128 stands for zero in the data rows.
Here is a table of points, one per row:
[143, 107, 141, 146, 135, 102, 73, 65, 162, 133, 171, 161, 96, 128, 112, 112, 139, 60, 105, 78, 126, 151, 181, 128, 146, 148, 162, 144, 141, 187, 131, 110, 130, 141, 80, 152, 127, 150, 75, 101, 48, 142, 150]
[135, 73, 56, 144, 130, 119, 111, 156, 137, 138, 142, 168, 111, 120, 86, 174, 105, 152, 120, 110, 161, 90, 103, 144, 126, 125, 78, 167, 93, 102, 154, 52, 145, 97, 134, 165, 169, 140, 148, 128, 103, 78, 82]
[131, 120, 104, 66, 123, 111, 90, 172, 133, 129, 114, 164, 199, 179, 140, 105, 123, 98, 112, 125, 92, 159, 94, 81, 122, 109, 81, 102, 137, 143, 77, 76, 171, 105, 118, 116, 91, 80, 93, 118, 177, 112, 133]
[174, 106, 142, 87, 79, 74, 155, 193, 92, 163, 109, 137, 102, 99, 95, 105, 136, 127, 88, 111, 128, 141, 107, 141, 92, 129, 135, 73, 114, 93, 107, 190, 141, 100, 156, 147, 126, 154, 110, 93, 78, 153, 126]
[95, 112, 114, 105, 163, 113, 170, 127, 123, 121, 177, 153, 160, 214, 143, 89, 156, 116, 164, 95, 179, 104, 128, 167, 119, 135, 148, 100, 126, 101, 182, 147, 188, 140, 94, 140, 107, 178, 115, 118, 173, 172, 91]
[131, 103, 189, 133, 140, 115, 90, 145, 77, 155, 137, 129, 131, 85, 160, 171, 94, 139, 201, 130, 125, 87, 122, 87, 130, 112, 169, 108, 156, 89, 124, 92, 108, 102, 81, 122, 99, 94, 103, 132, 113, 169, 77]
[143, 163, 101, 151, 165, 41, 90, 141, 126, 76, 130, 137, 131, 122, 114, 81, 108, 142, 148, 148, 115, 92, 119, 83, 153, 137, 142, 189, 123, 105, 144, 174, 145, 160, 126, 126, 143, 76, 172, 51, 145, 132, 129]
[120, 114, 133, 140, 152, 115, 173, 140, 146, 182, 121, 81, 159, 152, 146, 111, 84, 131, 100, 172, 135, 103, 109, 132, 133, 157, 100, 180, 173, 158, 178, 164, 95, 119, 155, 191, 118, 97, 58, 167, 114, 137, 144]
[152, 130, 168, 105, 114, 150, 88, 76, 195, 149, 165, 140, 127, 89, 67, 152, 156, 118, 107, 189, 164, 88, 94, 105, 73, 128, 158, 126, 92, 91, 167, 130, 115, 110, 128, 135, 75, 128, 140, 143, 185, 131, 161]
[61, 181, 131, 108, 76, 100, 163, 107, 119, 113, 91, 132, 188, 92, 55, 138, 95, 178, 131, 73, 130, 168, 175, 111, 143, 138, 152, 158, 143, 127, 153, 112, 90, 103, 105, 125, 133, 174, 122, 139, 158, 120, 121]
[127, 134, 121, 203, 119, 93, 106, 78, 73, 128, 157, 133, 135, 154, 100, 166, 124, 154, 111, 140, 148, 122, 140, 137, 117, 109, 103, 56, 175, 108, 90, 156, 145, 165, 134, 156, 125, 97, 104, 111, 171, 28, 136]
[92, 111, 122, 179, 119, 132, 122, 157, 168, 151, 137, 141, 130, 104, 169, 105, 113, 109, 167, 195, 111, 144, 199, 104, 132, 182, 109, 92, 153, 111, 118, 130, 143, 73, 175, 140, 110, 188, 178, 93, 132, 99, 132]
[122, 119, 127, 120, 203, 118, 104, 168, 118, 94, 93, 78, 149, 137, 76, 143, 193, 155, 121, 168, 166, 136, 185, 136, 82, 109, 136, 86, 130, 145, 125, 100, 110, 156, 133, 133, 157, 111, 131, 148, 84, 172, 167]
[133, 128, 136, 115, 96, 147, 159, 184, 171, 133, 129, 122, 70, 177, 85, 153, 162, 164, 170, 127, 126, 133, 153, 158, 201, 101, 154, 139, 107, 157, 142, 144, 140, 121, 117, 99, 76, 76, 104, 111, 123, 98, 128]
[102, 168, 163, 147, 124, 146, 140, 153, 107, 127, 113, 173, 94, 141, 143, 192, 101, 119, 94, 203, 167, 168, 134, 124, 136, 164, 98, 154, 77, 113, 92, 134, 171, 147, 98, 108, 178, 144, 83, 98, 152, 170, 106]
[134, 101, 156, 99, 160, 121, 72, 92, 175, 72, 103, 121, 126, 145, 190, 180, 149, 174, 116, 76, 157, 140, 137, 132, 181, 133, 72, 136, 106, 116, 116, 193, 111, 90, 172, 116, 109, 145, 124, 154, 132, 142, 119]
[146, 175, 126, 118, 146, 149, 189, 93, 118, 102, 125, 92, 90, 161, 109, 150, 124, 81, 150, 105, 82, 77, 124, 100, 164, 184, 107, 100, 125, 54, 84, 97, 163, 124, 113, 153, 135, 105, 128, 177, 109, 125, 169]
[138, 93, 145, 103, 105, 139, 174, 115, 115, 100, 90, 134, 132, 79, 160, 112, 81, 153, 126, 123, 159, 129, 137, 138, 106, 181, 127, 111, 120, 203, 137, 112, 188, 184, 115, 112, 71, 95, 178, 134, 102, 105, 136]
[128, 145, 143, 103, 139, 116, 143, 139, 133, 173, 88, 229, 139, 132, 172, 119, 154, 110, 111, 139, 73, 82, 174, 179, 142, 98, 158, 137, 116, 108, 91, 116, 71, 170, 165, 154, 126, 107, 148, 154, 147, 109, 99]
[163, 80, 142, 141, 126, 138, 150, 93, 122, 128, 130, 87, 149, 132, 119, 165, 123, 125, 161, 118, 49, 166, 125, 185, 114, 96, 119, 163, 114, 150, 138, 118, 134, 114, 120, 169, 154, 134, 177, 54, 172, 192, 178]
[212, 225, 75, 158, 149, 136, 108, 160, 110, 129, 120, 105, 109, 101, 172, 135, 138, 175, 94, 128, 109, 129, 119, 121, 146, 126, 140, 107, 126, 156, 149, 98, 113, 137, 117, 153, 80, 214, 106, 116, 156, 150, 116]
[156, 143, 109, 178, 90, 166, 101, 111, 115, 144, 0, 136, 140, 157, 153, 115, 125, 67, 160, 112, 161, 114, 116, 127, 107, 110, 125, 115, 135, 102, 189, 147, 132, 89, 116, 106, 140, 119, 111, 109, 126, 112, 126]
[154, 101, 119, 154, 147, 142, 162, 166, 122, 68, 155, 160, 156, 92, 149, 114, 176, 135, 127, 131, 117, 109, 100, 141, 126, 115, 173, 148, 144, 166, 106, 167, 121, 74, 72, 88, 183, 161, 104, 175, 132, 87, 184]
[131, 130, 108, 90, 120, 190, 97, 151, 108, 118, 144, 96, 117, 84, 145, 139, 118, 89, 102, 87, 179, 134, 149, 147, 142, 123, 176, 174, 161, 73, 134, 105, 165, 153, 199, 132, 148, 97, 102, 101, 161, 117, 176]
[95, 140, 67, 115, 96, 163, 90, 105, 110, 158, 157, 121, 113, 105, 177, 75, 152, 182, 150, 138, 105, 150, 154, 137, 91, 141, 73, 146, 102, 54, 153, 146, 94, 126, 50, 123, 103, 91, 121, 126, 99, 125, 151]
[123, 105, 116, 193, 106, 121, 172, 126, 141, 166, 143, 81, 150, 96, 152, 134, 199, 103, 74, 90, 143, 117, 136, 78, 146, 151, 113, 104, 98, 142, 110, 117, 89, 134, 121, 71, 147, 83, 138, 89, 172, 164, 85]
[76, 132, 144, 134, 128, 195, 110, 126, 76, 160, 116, 150, 163, 128, 100, 117, 158, 122, 103, 148, 133, 123, 77, 81, 190, 81, 112, 156, 168, 121, 103, 153, 152, 156, 111, 144, 105, 174, 200, 132, 86, 149, 129]
[101, 116, 185, 111, 147, 67, 139, 115, 120, 160, 104, 89, 68, 125, 173, 130, 191, 136, 122, 120, 97, 179, 90, 76, 113, 112, 148, 152, 121, 125, 192, 91, 182, 147, 131, 139, 151, 145, 124, 156, 143, 67, 109]
[148, 174, 96, 103, 151, 139, 189, 60, 132, 119, 181, 163, 114, 126, 147, 135, 106, 136, 175, 141, 136, 174, 104, 98, 90, 75, 107, 127, 150, 133, 139, 134, 80, 134, 193, 81, 148, 119, 129, 88, 74, 126, 110]
[144, 112, 82, 141, 82, 103, 126, 129, 159, 134, 130, 117, 80, 180, 144, 125, 47, 111, 107, 119, 161, 115, 158, 60, 98, 58, 149, 141, 143, 141, 88, 147, 139, 124, 102, 126, 128, 121, 181, 192, 148, 154, 122]
[95, 102, 93, 182, 122, 127, 106, 134, 115, 146, 137, 97, 136, 137, 113, 123, 118, 112, 178, 106, 131, 172, 50, 159, 135, 153, 188, 151, 57, 143, 88, 142, 93, 176, 173, 114, 98, 159, 101, 162, 117, 134, 133]
[164, 170, 136, 109, 130, 133, 77, 134, 148, 166, 158, 96, 136, 116, 111, 119, 121, 111, 131, 123, 111, 156, 103, 199, 119, 193, 117, 128, 184, 142, 145, 148, 145, 129, 127, 66, 178, 109, 180, 166, 117, 142, 57]
[127, 102, 169, 126, 160, 176, 116, 148, 62, 91, 143, 142, 54, 156, 87, 48, 84, 135, 101, 106, 122, 128, 122, 118, 143, 148, 91, 111, 115, 146, 170, 130, 51, 116, 139, 113, 147, 131, 132, 120, 167, 127, 125]
These points spread out most along one direction. Take the direction at right angles to it along which they spread out most. Go by this last direction. How many in every 100 of the points above lie lower along it than each point below? Answers are rounded to whole numbers. More than half of the points above lie lower than the first one.
[163, 80, 142, 141, 126, 138, 150, 93, 122, 128, 130, 87, 149, 132, 119, 165, 123, 125, 161, 118, 49, 166, 125, 185, 114, 96, 119, 163, 114, 150, 138, 118, 134, 114, 120, 169, 154, 134, 177, 54, 172, 192, 178] 27
[127, 134, 121, 203, 119, 93, 106, 78, 73, 128, 157, 133, 135, 154, 100, 166, 124, 154, 111, 140, 148, 122, 140, 137, 117, 109, 103, 56, 175, 108, 90, 156, 145, 165, 134, 156, 125, 97, 104, 111, 171, 28, 136] 58
[131, 120, 104, 66, 123, 111, 90, 172, 133, 129, 114, 164, 199, 179, 140, 105, 123, 98, 112, 125, 92, 159, 94, 81, 122, 109, 81, 102, 137, 143, 77, 76, 171, 105, 118, 116, 91, 80, 93, 118, 177, 112, 133] 94
[76, 132, 144, 134, 128, 195, 110, 126, 76, 160, 116, 150, 163, 128, 100, 117, 158, 122, 103, 148, 133, 123, 77, 81, 190, 81, 112, 156, 168, 121, 103, 153, 152, 156, 111, 144, 105, 174, 200, 132, 86, 149, 129] 36
[128, 145, 143, 103, 139, 116, 143, 139, 133, 173, 88, 229, 139, 132, 172, 119, 154, 110, 111, 139, 73, 82, 174, 179, 142, 98, 158, 137, 116, 108, 91, 116, 71, 170, 165, 154, 126, 107, 148, 154, 147, 109, 99] 64
[95, 112, 114, 105, 163, 113, 170, 127, 123, 121, 177, 153, 160, 214, 143, 89, 156, 116, 164, 95, 179, 104, 128, 167, 119, 135, 148, 100, 126, 101, 182, 147, 188, 140, 94, 140, 107, 178, 115, 118, 173, 172, 91] 88
[95, 102, 93, 182, 122, 127, 106, 134, 115, 146, 137, 97, 136, 137, 113, 123, 118, 112, 178, 106, 131, 172, 50, 159, 135, 153, 188, 151, 57, 143, 88, 142, 93, 176, 173, 114, 98, 159, 101, 162, 117, 134, 133] 61
[134, 101, 156, 99, 160, 121, 72, 92, 175, 72, 103, 121, 126, 145, 190, 180, 149, 174, 116, 76, 157, 140, 137, 132, 181, 133, 72, 136, 106, 116, 116, 193, 111, 90, 172, 116, 109, 145, 124, 154, 132, 142, 119] 48
[131, 103, 189, 133, 140, 115, 90, 145, 77, 155, 137, 129, 131, 85, 160, 171, 94, 139, 201, 130, 125, 87, 122, 87, 130, 112, 169, 108, 156, 89, 124, 92, 108, 102, 81, 122, 99, 94, 103, 132, 113, 169, 77] 30
[61, 181, 131, 108, 76, 100, 163, 107, 119, 113, 91, 132, 188, 92, 55, 138, 95, 178, 131, 73, 130, 168, 175, 111, 143, 138, 152, 158, 143, 127, 153, 112, 90, 103, 105, 125, 133, 174, 122, 139, 158, 120, 121] 21
[95, 140, 67, 115, 96, 163, 90, 105, 110, 158, 157, 121, 113, 105, 177, 75, 152, 182, 150, 138, 105, 150, 154, 137, 91, 141, 73, 146, 102, 54, 153, 146, 94, 126, 50, 123, 103, 91, 121, 126, 99, 125, 151] 0
[154, 101, 119, 154, 147, 142, 162, 166, 122, 68, 155, 160, 156, 92, 149, 114, 176, 135, 127, 131, 117, 109, 100, 141, 126, 115, 173, 148, 144, 166, 106, 167, 121, 74, 72, 88, 183, 161, 104, 175, 132, 87, 184] 79
